Some points, one per row:
-0.32 & 0.19 & -0.64 & -0.19 & -0.14 & -0.02 & 1.17 & -0.16 & 0.10 & -0.19 & -1.02 & -0.10 & 0.37 & 0.59 & -1.70 & 0.55 & 0.13 & 0.78 \\
0.17 & -0.79 & -1.24 & -0.39 & 0.65 & -0.65 & 0.11 & 0.31 & -0.36 & -0.86 & 0.62 & 0.38 & -0.98 & -0.33 & 0.99 & -0.17 & -0.29 & -1.10 \\
0.61 & 0.35 & -1.59 & 0.88 & -0.16 & 0.07 & -0.21 & -0.19 & 0.19 & 0.13 & -0.55 & -0.04 & 1.64 & -0.17 & 1.92 & -1.13 & -0.24 & -0.25 \\
-1.83 & 0.11 & 0.82 & 0.59 & 0.26 & 1.25 & 0.84 & 0.92 & 0.25 & 0.85 & -1.64 & 0.03 & 0.00 & 0.00 & -0.60 & -0.28 & -0.50 & 0.51 \\
-1.84 & -0.68 & 1.15 & 0.44 & -0.57 & 0.28 & 2.68 & -2.32 & -0.57 & 0.39 & -4.38 & -1.12 & 1.77 & 2.13 & -4.41 & 2.81 & 0.04 & 3.68 \\
-1.39 & -1.41 & 0.65 & -0.62 & -0.34 & -1.36 & 0.17 & -0.33 & -0.19 & -0.16 & -0.82 & -0.01 & -0.89 & 0.06 & -0.90 & 1.67 & -0.24 & 0.66 \\
-0.63 & -1.44 & -0.02 & -1.22 & 1.37 & -0.56 & 0.12 & -0.10 & -0.85 & -0.39 & -1.07 & 0.15 & 0.69 & 0.67 & -1.06 & 0.82 & 0.43 & -0.06 \\
-0.14 & 0.67 & 0.87 & -0.21 & 1.12 & 0.34 & -1.45 & 0.45 & 0.10 & 0.31 & -0.47 & -0.05 & 0.21 & 0.28 & 0.43 & -0.48 & 0.02 & -0.92 \\
1.29 & 1.93 & 0.83 & 0.59 & -0.32 & 0.47 & -0.09 & -0.59 & -0.33 & 1.09 & -1.14 & 1.02 & 0.47 & 1.98 & -1.19 & -0.38 & 0.24 & 0.83 \\
0.67 & -0.74 & -0.47 & -0.81 & 1.37 & 0.01 & -1.44 & 0.94 & 0.65 & -1.05 & 1.97 & 0.78 & 0.24 & -0.58 & 1.88 & -0.67 & 0.00 & -2.60 \\
-0.03 & 0.56 & 0.15 & 1.01 & -1.39 & -0.34 & 0.61 & -1.09 & -0.72 & 0.99 & -0.57 & -0.69 & -0.13 & 0.38 & -1.05 & 0.14 & -1.29 & 0.56 \\
-0.28 & 0.55 & 0.03 & -0.17 & 0.70 & -0.05 & -0.48 & 0.95 & 1.12 & -0.09 & 1.08 & -1.24 & -1.32 & -0.08 & -1.26 & -0.15 & 0.83 & -0.94 \\
0.23 & 0.56 & -0.24 & 0.02 & 0.84 & 0.28 & -0.46 & 0.39 & -0.13 & 0.04 & 0.39 & 0.88 & -0.91 & -0.29 & 0.66 & -0.97 & -0.54 & -0.42 \\
-0.23 & -0.94 & -0.79 & 0.49 & -0.13 & -1.12 & 0.89 & -0.23 & 0.06 & -0.38 & 0.33 & -0.70 & 1.26 & -0.61 & -0.70 & 1.11 & 0.57 & 0.30 \\
1.35 & -1.16 & -1.20 & -2.54 & 1.05 & -1.58 & -2.02 & 2.93 & 1.71 & -1.75 & 3.80 & 1.05 & -2.21 & -2.34 & 4.50 & -2.05 & -0.11 & -3.53 \\
0.20 & 1.66 & 2.78 & 1.23 & -1.03 & 0.86 & 1.04 & -1.09 & -2.00 & 2.58 & -3.06 & 0.58 & 2.80 & 2.39 & -2.57 & 1.10 & 0.30 & 2.73 \\
-1.81 & -0.77 & -0.43 & 0.79 & 0.11 & -0.69 & 0.03 & 0.17 & 0.03 & -0.30 & 0.07 & -0.55 & -0.62 & -0.59 & 0.95 & 1.04 & 0.33 & -0.70 \\
0.32 & -0.94 & -1.32 & 0.22 & 0.89 & 0.32 & -1.72 & 0.19 & 1.03 & -0.37 & 0.44 & -0.40 & -0.07 & -0.72 & 2.55 & -0.23 & 0.71 & -1.22 \\
-1.37 & -0.31 & 0.63 & 0.16 & 0.03 & -0.30 & 0.55 & -0.67 & 0.80 & 0.13 & -2.67 & -0.74 & 1.00 & 1.55 & -2.41 & 2.30 & -1.30 & 1.93 \\
0.02 & -0.84 & -1.81 & -0.81 & 0.13 & -1.42 & -0.24 & 1.84 & 0.65 & -1.22 & 1.90 & 0.64 & -1.03 & -2.23 & 2.44 & -0.77 & 0.00 & -1.62 \\
0.54 & -1.18 & -1.16 & -0.46 & 1.10 & 0.46 & -1.36 & 1.54 & 0.76 & 0.32 & 1.33 & -0.21 & -1.54 & -1.60 & 2.50 & -0.66 & 0.49 & -2.17 \\
-0.34 & -1.93 & -0.88 & -0.47 & -0.28 & 0.85 & -0.65 & 0.06 & 0.56 & -0.04 & 2.17 & -2.07 & -1.90 & -1.56 & 0.59 & -0.64 & 0.30 & -0.48 \\
-0.23 & -0.52 & -0.96 & 0.63 & 0.56 & -0.46 & -0.02 & 0.90 & -0.11 & -0.03 & -0.62 & -0.74 & 0.52 & -0.49 & -0.15 & 0.65 & 0.77 & -1.24 \\
0.14 & -0.18 & 1.01 & 0.34 & 0.59 & 0.84 & 0.16 & -0.12 & -0.68 & -0.02 & 0.81 & -0.49 & 0.20 & -0.05 & 0.10 & -0.69 & -0.14 & 0.19 \\
-0.36 & -1.15 & 1.48 & -0.22 & 0.41 & -0.99 & -0.40 & 0.67 & 0.10 & 0.54 & -2.03 & -0.25 & 0.76 & 0.62 & -1.80 & 3.02 & 0.88 & 0.40 \\
0.90 & -1.43 & -2.06 & -2.86 & 1.25 & -1.51 & -1.18 & 5.14 & 1.42 & -2.18 & 6.09 & 0.96 & -1.94 & -2.84 & 4.38 & -2.52 & 0.52 & -5.09 \\
-0.01 & 0.84 & 0.73 & 0.71 & -1.50 & 1.35 & -0.33 & -0.38 & -0.32 & 0.86 & -0.59 & 0.60 & -1.14 & 0.44 & -0.51 & -0.08 & -0.29 & 0.01 \\
0.91 & 0.35 & 0.11 & -0.78 & 1.39 & 0.31 & -0.54 & 1.03 & -0.10 & -1.25 & 0.82 & 0.91 & -0.03 & -0.41 & 0.94 & -0.98 & -0.34 & -0.78 \\
0.10 & -0.56 & -1.70 & 0.14 & -0.11 & 0.72 & -0.33 & 0.13 & 0.68 & -0.88 & 1.86 & -0.84 & -1.29 & -1.28 & 2.34 & -1.19 & 0.09 & -1.08 \\
-0.17 & 1.69 & 0.59 & 0.83 & -0.66 & 0.33 & 0.01 & -0.65 & -0.64 & 1.50 & -1.72 & 0.41 & 0.76 & 0.68 & 0.44 & 0.10 & 0.35 & 0.30 \\
2.19 & 1.37 & -0.86 & -0.13 & 0.77 & 0.47 & -0.89 & 0.39 & 0.83 & 0.01 & 1.09 & 0.40 & -0.24 & -0.04 & 1.86 & -1.97 & 0.76 & -1.13 \\
0.45 & 0.95 & -1.45 & 1.19 & 1.03 & -0.36 & -0.93 & 1.32 & 0.66 & -0.09 & 1.32 & -1.27 & -0.44 & -1.59 & 1.45 & -1.68 & 0.42 & -1.81 \\
1.59 & -0.65 & -2.45 & -0.49 & -0.83 & -1.18 & -0.20 & 0.99 & 1.15 & -1.39 & 3.38 & 0.22 & 0.05 & -2.62 & 3.42 & -2.55 & -0.28 & -1.60 \\
0.49 & 0.16 & 0.27 & -1.12 & 0.57 & -0.43 & -0.19 & 0.47 & -0.17 & -1.37 & -0.52 & 0.93 & 0.44 & 0.70 & -0.98 & -0.18 & -0.34 & 0.27 \\
-0.28 & 0.12 & 1.14 & -1.03 & 0.20 & 0.07 & 0.48 & -0.33 & 0.13 & 0.00 & -2.39 & 0.04 & 0.29 & 1.12 & -2.69 & 0.95 & -0.36 & 2.29 \\
1.50 & -0.17 & -2.19 & -0.31 & 0.24 & 0.01 & -0.41 & 1.45 & 0.37 & -1.05 & 3.49 & -0.29 & -0.94 & -1.65 & 2.37 & -2.43 & 0.85 & -2.70 \\
0.03 & 0.57 & -0.28 & -0.11 & -0.08 & -1.25 & 0.07 & 0.86 & -0.06 & -1.08 & 0.58 & 1.25 & 1.26 & -0.79 & 1.60 & -0.43 & -0.37 & -1.04 \\
2.02 & 0.19 & -0.83 & -1.11 & 0.11 & -0.18 & -0.36 & 1.37 & -0.71 & -0.86 & 2.04 & 1.81 & -2.02 & 0.13 & 2.00 & -1.05 & -0.08 & -1.24 \\
1.23 & 0.17 & 0.53 & -1.23 & 0.10 & -1.63 & -1.25 & 1.77 & -0.47 & 0.20 & 0.29 & 1.05 & 0.19 & 0.06 & 0.88 & -0.19 & -0.10 & -2.09 \\
-0.34 & -1.09 & -1.48 & -0.63 & -0.01 & -1.79 & 0.71 & 0.15 & 0.15 & -0.59 & -0.10 & 0.49 & 0.87 & -0.77 & 1.14 & 0.12 & 0.17 & -0.85 \\
0.25 & -0.01 & 0.03 & -1.36 & 0.29 & -0.39 & 0.29 & 0.72 & 0.47 & -0.52 & -1.34 & 0.18 & 0.21 & 0.55 & -1.48 & -0.08 & -0.51 & 1.08 \\
-0.30 & -0.80 & 0.80 & 0.51 & -0.56 & 0.52 & 0.14 & -0.87 & -0.14 & 0.73 & -0.23 & -1.24 & 0.12 & 0.18 & -0.96 & 1.23 & 0.19 & 0.90 \\
1.24 & 0.70 & -0.65 & -0.28 & 0.48 & 0.04 & -0.22 & 1.33 & 0.06 & -0.90 & 3.12 & 1.18 & -1.34 & -0.79 & 1.78 & -1.57 & -0.32 & -2.12 \\
1.83 & 1.11 & -0.65 & 0.06 & 0.23 & -0.52 & -0.99 & 1.05 & -0.45 & -0.79 & 3.43 & 0.78 & -0.86 & -0.76 & 1.64 & -2.23 & -0.20 & -2.96 \\
-0.84 & 0.25 & 1.82 & -0.16 & 0.13 & 0.64 & 0.06 & -0.09 & -0.38 & 1.14 & -3.06 & -0.92 & -0.11 & 1.09 & -2.07 & 2.37 & 0.15 & 2.20 \\
0.61 & 0.92 & -1.28 & 1.23 & 0.42 & 1.94 & 0.15 & 0.49 & -0.66 & 0.49 & 2.26 & -0.16 & -1.48 & -1.64 & 2.21 & -1.80 & 0.09 & -1.85 \\
-1.08 & -0.41 & 0.90 & 0.25 & -0.46 & 0.04 & 1.20 & -1.69 & -0.82 & 0.77 & -1.26 & -1.14 & 0.39 & 1.02 & -1.26 & 1.48 & -0.74 & 0.80 \\
0.47 & 0.36 & -0.06 & 0.54 & -0.90 & 0.15 & 0.75 & -0.76 & -0.37 & 0.65 & -1.48 & 0.36 & 1.48 & 0.03 & -0.68 & 0.33 & 0.00 & 1.02 \\
-1.28 & -0.61 & -0.04 & -0.19 & 1.11 & -0.29 & 0.52 & 1.28 & 0.88 & -0.31 & 1.22 & -0.98 & -0.40 & -0.67 & -0.24 & 0.88 & -0.60 & -0.02 \\
-0.38 & 0.34 & 0.52 & 0.20 & -0.62 & 0.29 & 1.94 & -1.05 & -0.44 & 0.37 & -0.33 & -0.82 & 2.86 & 0.57 & -1.00 & 0.74 & -0.23 & 1.73 \\
0.79 & -0.24 & 0.96 & 0.36 & -0.43 & 0.66 & -1.28 & -0.93 & 0.03 & 0.07 & 1.24 & 0.02 & -0.21 & 0.16 & 0.92 & -0.22 & 0.28 & -0.30 \\
0.62 & -0.02 & -1.18 & 0.53 & -0.39 & 0.69 & -0.38 & -0.30 & 0.47 & -0.67 & 1.45 & 0.11 & -1.29 & -0.31 & 1.23 & -1.11 & 0.64 & -0.89 \\
1.05 & 0.65 & -1.45 & -1.39 & 0.32 & -0.59 & -1.27 & 1.32 & 0.63 & -0.91 & 1.36 & 0.75 & -0.09 & -0.82 & 1.29 & -1.64 & 0.87 & -1.00 \\
1.00 & 0.09 & 0.01 & -0.49 & -0.31 & -1.41 & -0.33 & 0.78 & 0.76 & -1.29 & 2.44 & 1.54 & -1.22 & -0.69 & 0.71 & -0.95 & -0.85 & -0.88 \\
-0.53 & 0.55 & 2.39 & 1.36 & -2.18 & 0.00 & 2.42 & -2.61 & -0.96 & 1.16 & -3.44 & -0.75 & -0.08 & 2.78 & -4.50 & 2.34 & -0.21 & 4.82 \\
1.10 & 0.74 & 0.66 & 1.07 & -0.58 & 0.59 & -0.66 & -1.19 & -0.21 & 0.09 & -1.81 & 0.18 & 0.66 & 0.94 & 0.41 & -0.22 & 0.65 & 1.19 \\
-0.23 & 1.02 & -0.77 & -0.25 & -0.56 & -0.85 & 0.65 & 0.45 & -0.56 & -0.53 & 1.17 & 2.18 & 1.21 & 0.13 & 1.47 & -1.38 & -1.08 & -2.15 \\
-0.55 & 0.59 & -0.62 & 1.12 & -0.15 & 0.17 & -0.02 & 0.33 & -0.55 & -0.49 & 0.46 & -0.20 & -0.20 & -0.26 & 0.14 & -0.66 & 0.02 & -0.39 \\
-0.11 & -0.36 & -0.03 & 0.84 & -0.53 & 1.79 & -0.60 & -0.90 & 0.09 & 0.65 & -2.39 & -0.49 & -0.04 & 1.18 & 0.45 & 1.27 & 0.66 & 0.58 \\
Here are 16 more points, each followed by its number:
-0.43 & -0.56 & 0.15 & -0.53 & -0.42 & -0.30 & 0.77 & 0.41 & 0.13 & -0.22 & 0.59 & -0.71 & -0.05 & 0.05 & -1.03 & 0.06 & -0.29 & 0.77 \\ 0
-1.85 & -0.33 & 0.42 & -0.46 & -0.49 & 0.08 & 2.24 & -2.13 & -0.27 & -0.17 & -1.49 & -0.54 & -0.54 & 0.43 & -3.64 & 2.05 & -0.80 & 3.02 \\ 1
-2.19 & -1.18 & 2.16 & -0.62 & 0.44 & 0.69 & 2.20 & -1.56 & -1.17 & 0.44 & -4.39 & -0.94 & 1.64 & 2.49 & -5.08 & 4.21 & -0.42 & 3.28 \\ 2
-0.98 & 0.91 & 0.64 & 1.00 & 0.58 & 0.22 & 1.04 & 0.78 & -0.71 & 0.60 & -2.04 & 0.35 & 1.31 & 0.65 & -0.76 & 0.89 & 0.82 & 0.02 \\ 3
1.41 & -0.02 & 0.05 & -1.67 & 0.35 & -1.19 & -1.57 & 2.50 & -0.69 & -0.05 & 1.47 & 0.77 & 0.52 & -0.98 & 1.61 & -1.22 & -0.05 & -2.54 \\ 4
0.96 & -0.70 & -1.00 & -1.04 & 0.20 & -0.93 & -1.05 & 1.38 & 0.79 & -0.81 & 3.57 & -0.17 & -1.15 & -1.49 & 1.81 & -0.84 & 0.28 & -2.12 \\ 5
-0.80 & 0.11 & 1.17 & -0.44 & -1.13 & 0.07 & 0.43 & -0.90 & 0.48 & 0.41 & -0.93 & 0.32 & 0.25 & 0.48 & -1.66 & -0.17 & -0.75 & 2.27 \\ 6
1.16 & 1.23 & -0.74 & -0.31 & 0.09 & 0.30 & -1.28 & 1.05 & 0.42 & -0.14 & 1.84 & 0.80 & -0.94 & -0.40 & 0.97 & -1.93 & -0.09 & -2.31 \\ 7
1.66 & -1.25 & -1.03 & -1.05 & 0.95 & -1.16 & -2.50 & 2.60 & 2.04 & -0.80 & 4.13 & 0.88 & -2.42 & -1.47 & 4.53 & -1.36 & 0.32 & -3.57 \\ 8
0.00 & -0.08 & -0.98 & 0.81 & -0.40 & 0.91 & -0.24 & -0.29 & 0.76 & -0.52 & 1.30 & -0.05 & -1.02 & -0.30 & 1.74 & -1.15 & 0.72 & -1.40 \\ 9
-0.01 & -0.05 & -0.69 & -0.44 & -0.79 & -0.59 & -0.05 & -0.31 & 0.46 & -0.35 & 1.05 & -0.86 & 1.03 & -0.42 & -0.13 & -0.62 & -0.62 & 0.24 \\ 10
-0.49 & -0.65 & -1.43 & 1.52 & 0.63 & 1.36 & 0.23 & -0.08 & 0.18 & -0.17 & 0.97 & -2.25 & 0.29 & -1.11 & 1.15 & -0.54 & 0.35 & -0.03 \\ 11
0.81 & -0.61 & 0.82 & -0.71 & 0.25 & -0.86 & -1.39 & 0.54 & 0.94 & 0.59 & 0.62 & 0.73 & -1.07 & 0.15 & 1.41 & 0.21 & -0.36 & -1.07 \\ 12
-0.60 & -0.82 & -1.65 & -0.29 & -0.12 & -1.16 & 0.28 & -0.23 & 0.19 & -0.76 & -0.46 & 0.22 & -0.58 & -0.21 & 0.03 & 0.33 & 0.20 & 0.22 \\ 13
-0.18 & 0.02 & 0.93 & -0.23 & 0.64 & -0.35 & 0.67 & 0.10 & 0.53 & -0.25 & 0.93 & 0.26 & -1.30 & 0.16 & -1.00 & 0.88 & -0.59 & 1.00 \\ 14
-0.28 & -1.15 & -0.97 & 0.53 & 0.38 & -1.15 & -0.46 & 1.17 & 0.42 & -0.78 & 2.09 & -0.29 & -0.42 & -0.94 & 2.79 & -0.44 & 0.53 & -2.68 \\ 15
Which of these numbered points is nearest to each point below, ignoring the direction in which the first points spread most? Its number follows each.
-2.23 & -0.83 & 0.95 & 1.25 & -0.93 & -0.89 & 1.99 & -1.64 & -0.49 & 0.68 & -2.47 & -1.04 & 1.35 & 1.17 & -1.49 & 2.28 & -0.45 & 2.21 \\ > 15
-1.32 & 0.17 & 1.44 & -1.04 & -1.00 & -0.20 & 1.74 & -0.86 & -0.55 & 0.42 & -1.21 & -0.66 & -0.19 & 0.41 & -2.31 & 0.93 & -0.67 & 2.10 \\ > 0
-1.13 & -1.11 & 1.16 & -0.88 & 0.80 & 0.00 & 0.91 & -0.05 & -0.21 & -0.32 & -2.23 & -0.25 & 0.59 & 1.34 & -2.99 & 1.68 & -0.77 & 1.50 \\ > 2
-0.35 & -0.41 & 1.37 & -0.02 & 0.61 & -0.73 & 1.05 & -0.20 & 0.62 & -0.14 & 1.22 & 0.61 & -0.78 & 0.21 & -1.78 & 0.77 & -0.49 & 1.29 \\ > 14
0.75 & 0.57 & -0.58 & 0.37 & -1.35 & -0.97 & 0.67 & -1.06 & 0.54 & -0.43 & 1.06 & -0.14 & 1.33 & -0.31 & 0.58 & -0.64 & -0.29 & 1.08 \\ > 10
1.54 & -1.04 & 1.06 & -1.30 & 0.10 & -0.05 & -2.13 & 0.38 & 0.70 & 0.09 & 3.33 & 0.72 & -1.40 & -0.25 & 1.74 & -1.20 & -0.62 & -1.45 \\ > 12
-1.94 & -0.35 & 0.38 & 2.41 & 0.18 & 1.72 & 2.61 & -2.75 & -0.79 & 1.28 & -3.07 & -2.74 & 1.19 & 0.78 & -3.95 & 1.93 & 1.19 & 3.66 \\ > 11
0.10 & -0.45 & -1.69 & 0.83 & 0.20 & 1.02 & -0.87 & 0.22 & 1.09 & -1.25 & 2.35 & -0.10 & -1.14 & -1.41 & 1.98 & -0.86 & 0.78 & -1.73 \\ > 9
-0.06 & -0.34 & -1.57 & -0.72 & 0.35 & -0.56 & 0.24 & -0.19 & 0.17 & -0.61 & -1.37 & -0.16 & 1.22 & -0.06 & -0.44 & -0.51 & 0.89 & -0.48 \\ > 13
0.92 & -0.81 & -0.47 & -0.14 & 0.42 & -0.33 & -1.14 & 0.27 & 1.22 & -0.84 & 3.53 & -0.11 & -0.75 & -1.53 & 2.10 & -0.89 & 0.05 & -1.82 \\ > 5
-2.55 & -1.09 & 1.77 & -0.85 & -1.60 & 0.13 & 2.46 & -2.04 & -0.28 & 0.73 & -2.86 & -1.36 & 0.32 & 0.92 & -4.15 & 1.36 & -0.55 & 4.20 \\ > 1
-0.36 & -0.72 & -1.25 & 0.86 & 0.25 & 0.64 & 0.73 & -0.88 & -0.07 & 0.35 & 1.21 & -2.08 & -1.16 & -1.35 & -0.08 & -0.53 & 0.37 & -0.15 \\ > 11
0.59 & -1.33 & -0.93 & -0.89 & 0.47 & -0.91 & -1.14 & 1.73 & 0.64 & -0.45 & 2.15 & -0.05 & -0.78 & -1.11 & 1.88 & -0.63 & 0.25 & -1.89 \\ > 5
-0.12 & -0.29 & 1.17 & -0.10 & 0.94 & -0.57 & 0.27 & -0.66 & 0.16 & -0.26 & 1.05 & 0.26 & -0.97 & 0.30 & -0.94 & 0.42 & -0.73 & 0.73 \\ > 14
-0.81 & 0.55 & 1.13 & -0.34 & 0.34 & -0.14 & 1.19 & 0.77 & -0.77 & -0.19 & -0.08 & 0.66 & -1.23 & 1.14 & -2.36 & 0.98 & 0.48 & 0.88 \\ > 14
0.51 & 2.03 & 0.76 & 0.86 & -0.42 & 0.26 & 0.16 & 0.13 & -0.53 & 0.32 & -0.25 & 0.33 & -0.46 & 0.93 & -1.42 & -0.62 & -0.51 & -0.31 \\ > 7
-0.56 & 1.95 & -0.41 & 0.33 & 0.86 & 0.56 & 0.85 & 1.82 & -0.34 & 0.14 & 0.72 & 0.60 & 0.38 & -0.14 & -0.37 & -0.69 & 0.94 & -1.72 \\ > 3
-0.54 & -2.23 & -1.54 & 0.67 & 1.13 & -1.03 & -0.56 & 0.81 & -0.11 & -0.69 & -0.61 & -1.04 & 0.44 & -1.19 & 1.85 & 0.99 & 0.53 & -1.79 \\ > 15
-0.78 & -0.05 & 1.14 & 1.07 & -0.57 & 0.15 & 0.67 & -0.49 & -0.65 & 0.89 & -1.50 & -0.12 & 0.66 & 1.08 & -0.31 & 1.46 & 0.12 & 0.09 \\ > 15
-0.14 & 1.24 & 1.21 & 0.38 & 0.18 & 0.32 & 0.67 & 1.14 & -0.31 & 0.20 & -0.21 & 0.24 & 1.44 & 0.73 & -0.96 & 0.36 & 0.64 & 0.74 \\ > 3
0.18 & 1.91 & 0.32 & 0.45 & -0.61 & 0.41 & 0.17 & -0.26 & 0.02 & 1.09 & 0.30 & 0.24 & -0.48 & 0.42 & -0.44 & -0.62 & 0.07 & -0.48 \\ > 7
-0.90 & 1.18 & 1.19 & 0.59 & -0.14 & 0.36 & 1.49 & -0.29 & -0.54 & 1.15 & -2.07 & -0.14 & 2.02 & 1.19 & -2.03 & 1.10 & 0.40 & 2.26 \\ > 3
-1.66 & -0.47 & 0.76 & -0.29 & 0.38 & 0.07 & 0.91 & 1.60 & -0.84 & 0.18 & -1.08 & 0.36 & 0.28 & 0.22 & -0.32 & 0.76 & 0.14 & -0.05 \\ > 3
-0.67 & 1.01 & 1.88 & 0.17 & -0.41 & -0.33 & 2.32 & -1.58 & -0.69 & 0.90 & -2.07 & 0.38 & 0.67 & 1.79 & -5.37 & 1.74 & -0.46 & 3.19 \\ > 14
1.37 & -0.78 & -1.14 & 0.34 & 0.77 & 0.67 & -1.50 & 0.55 & 1.07 & -0.96 & 1.64 & 0.44 & -1.04 & -0.92 & 3.18 & -1.29 & 0.63 & -1.54 \\ > 9
-1.26 & -0.83 & 0.48 & 0.33 & 0.41 & -0.28 & 0.73 & -0.58 & 0.03 & 1.06 & -2.50 & -0.63 & 0.94 & 0.65 & -0.25 & 1.11 & -0.63 & 0.39 \\ > 15
0.51 & -1.79 & 0.52 & -1.32 & 0.64 & -0.25 & -1.19 & -0.57 & 1.42 & -0.49 & 0.35 & -0.11 & -0.72 & 0.19 & 0.52 & 1.33 & 1.01 & 1.41 \\ > 8
-0.70 & 1.13 & 1.50 & -0.23 & 0.50 & 0.18 & 1.14 & 0.13 & -1.15 & 0.38 & -0.86 & 0.43 & -1.01 & 1.70 & -2.85 & 0.87 & 0.28 & 0.56 \\ > 14
0.53 & 1.00 & 0.72 & -0.51 & -0.54 & 0.27 & 0.29 & -0.50 & 0.29 & 0.32 & -0.99 & 0.01 & -0.26 & 0.10 & -1.60 & -0.88 & -0.77 & 2.54 \\ > 6
1.26 & 1.40 & -0.74 & -0.46 & 0.22 & -0.22 & -0.88 & 1.15 & 0.20 & 0.30 & 2.51 & 1.00 & -0.53 & -1.19 & 3.40 & -2.49 & -0.28 & -2.39 \\ > 7
1.01 & -0.03 & -0.41 & -0.68 & 0.54 & -1.79 & -1.50 & 1.28 & 0.91 & -1.18 & 1.78 & 1.41 & -1.36 & -0.86 & 1.41 & -0.81 & -0.70 & -1.80 \\ > 12
-0.74 & -0.42 & 0.20 & 0.47 & -0.89 & 0.05 & 0.55 & -2.58 & 0.22 & 0.35 & -0.98 & -0.91 & 0.12 & 0.58 & -1.75 & 1.75 & 0.24 & 2.10 \\ > 5
0.42 & 0.23 & -0.58 & 0.02 & -1.56 & -0.64 & 0.96 & -0.90 & 0.24 & -0.16 & 0.19 & 0.13 & 1.56 & -0.57 & 0.04 & -0.80 & -0.39 & 1.10 \\ > 10
-0.52 & 0.49 & 2.10 & 0.48 & -0.93 & 0.33 & 1.04 & -2.30 & -0.77 & 0.91 & -2.63 & 0.07 & 0.13 & 1.72 & -3.95 & 1.99 & -1.02 & 2.90 \\ > 14
-0.44 & -0.02 & 0.04 & 0.43 & -0.08 & 0.35 & -0.05 & 0.54 & -0.29 & -0.10 & 0.47 & -0.68 & 0.59 & -0.94 & 0.91 & 0.03 & -0.21 & -0.89 \\ > 15
-0.39 & -0.77 & -0.54 & -0.52 & 0.28 & 0.83 & -0.69 & 0.11 & 1.37 & -0.42 & 0.70 & -0.95 & 0.42 & -0.91 & 0.77 & 0.50 & 1.03 & 0.16 \\ > 5
-0.20 & -0.42 & -0.19 & -1.34 & -0.47 & -0.86 & -0.51 & 0.35 & 0.70 & -0.62 & 0.32 & 1.50 & -0.27 & -0.47 & 1.02 & -0.59 & -0.68 & -0.32 \\ > 6
-0.37 & -0.36 & 0.88 & 1.74 & -0.72 & 0.77 & 0.56 & -2.37 & -0.53 & 0.68 & -3.13 & -0.42 & 0.72 & 2.10 & -1.95 & 1.86 & 0.52 & 2.75 \\ > 9
-0.29 & -0.18 & -0.97 & 0.76 & -0.64 & 0.63 & 1.48 & -0.63 & -0.87 & -0.42 & -0.35 & -0.89 & 2.63 & 0.22 & -0.65 & -0.26 & 0.22 & 0.27 \\ > 10
-0.22 & -0.71 & 0.92 & 0.36 & -0.89 & -0.25 & -0.31 & -0.46 & -0.35 & 1.02 & -1.56 & 0.52 & 0.97 & 0.44 & 1.36 & 0.78 & -0.72 & 1.08 \\ > 12
1.17 & 1.33 & 0.71 & -0.55 & -0.04 & 0.48 & -0.24 & 0.13 & -0.47 & 0.59 & 0.08 & 1.90 & -0.24 & 0.19 & 1.50 & -1.07 & -0.62 & -0.45 \\ > 7
0.30 & -0.58 & -2.02 & 1.22 & -0.42 & -0.09 & -0.26 & -0.59 & 0.07 & 0.25 & 1.29 & -0.94 & 0.07 & -1.73 & 2.18 & -0.88 & -0.25 & -0.26 \\ > 11
0.18 & -0.44 & -1.76 & -0.19 & 0.87 & 0.56 & -0.99 & 1.37 & 0.15 & -0.51 & 0.87 & 0.85 & 0.89 & -1.23 & 3.54 & -1.37 & 0.67 & -2.98 \\ > 3
0.30 & -1.28 & -0.51 & 0.31 & 0.25 & 1.01 & -0.45 & -0.51 & 0.24 & 0.12 & -0.91 & 0.02 & 0.14 & 0.65 & 0.76 & -0.16 & 0.82 & 0.71 \\ > 9
-0.24 & 0.40 & 1.53 & -1.36 & 0.03 & 0.12 & 0.47 & -0.18 & -1.62 & 0.22 & -2.32 & 1.15 & 1.32 & 1.74 & -1.51 & -0.14 & -0.87 & -0.30 \\ > 4
-0.82 & 0.73 & 1.32 & 0.68 & 0.37 & 0.67 & -0.44 & -1.14 & -0.74 & 0.96 & -2.95 & 0.13 & 0.69 & 1.76 & -2.38 & 1.20 & -0.05 & 0.91 \\ > 7
0.87 & -0.38 & -0.93 & -1.81 & 2.42 & -0.62 & -1.70 & 4.37 & 0.34 & -1.15 & 3.82 & 0.24 & -2.14 & -0.92 & 1.72 & -1.71 & 0.72 & -3.78 \\ > 2
0.92 & -0.45 & 0.68 & 0.05 & -0.36 & 0.22 & -1.94 & 0.44 & 0.27 & 0.95 & 1.17 & 0.22 & -1.60 & -0.74 & 1.27 & -0.32 & 0.30 & -1.55 \\ > 12
-0.77 & -0.27 & 0.06 & -0.60 & -0.48 & -0.30 & 0.67 & -0.17 & -0.14 & 0.14 & 0.05 & -0.39 & -0.59 & 0.28 & -1.25 & 0.40 & -0.85 & 1.09 \\ > 0
-0.08 & 0.03 & 1.80 & 2.00 & -0.91 & 1.18 & 0.91 & -3.36 & -0.78 & 1.93 & -1.82 & -0.63 & 1.50 & 1.05 & -1.00 & 1.42 & -0.65 & 2.90 \\ > 9
0.57 & 0.80 & -0.07 & -0.43 & 1.14 & -0.30 & -1.01 & 1.73 & -0.54 & -0.72 & 1.52 & 1.42 & -0.06 & -0.16 & 2.53 & -1.00 & 0.54 & -1.99 \\ > 3
0.30 & -0.31 & -1.66 & -1.77 & 0.24 & -0.84 & -0.84 & 1.07 & 1.00 & -0.32 & 2.48 & -0.57 & 0.42 & -2.21 & 1.83 & -1.52 & 0.44 & -1.57 \\ > 10
-1.22 & -0.88 & 1.67 & 0.77 & 0.11 & 0.41 & 0.56 & -2.40 & 0.05 & 1.01 & -3.51 & -1.18 & 1.25 & 1.29 & -1.74 & 2.28 & 0.51 & 2.63 \\ > 15
-1.03 & 0.32 & 1.41 & 0.83 & -0.91 & -0.27 & 2.32 & -0.61 & -1.41 & 0.48 & -2.72 & -0.02 & 1.46 & 0.89 & -2.83 & 1.52 & -0.66 & 2.24 \\ > 0
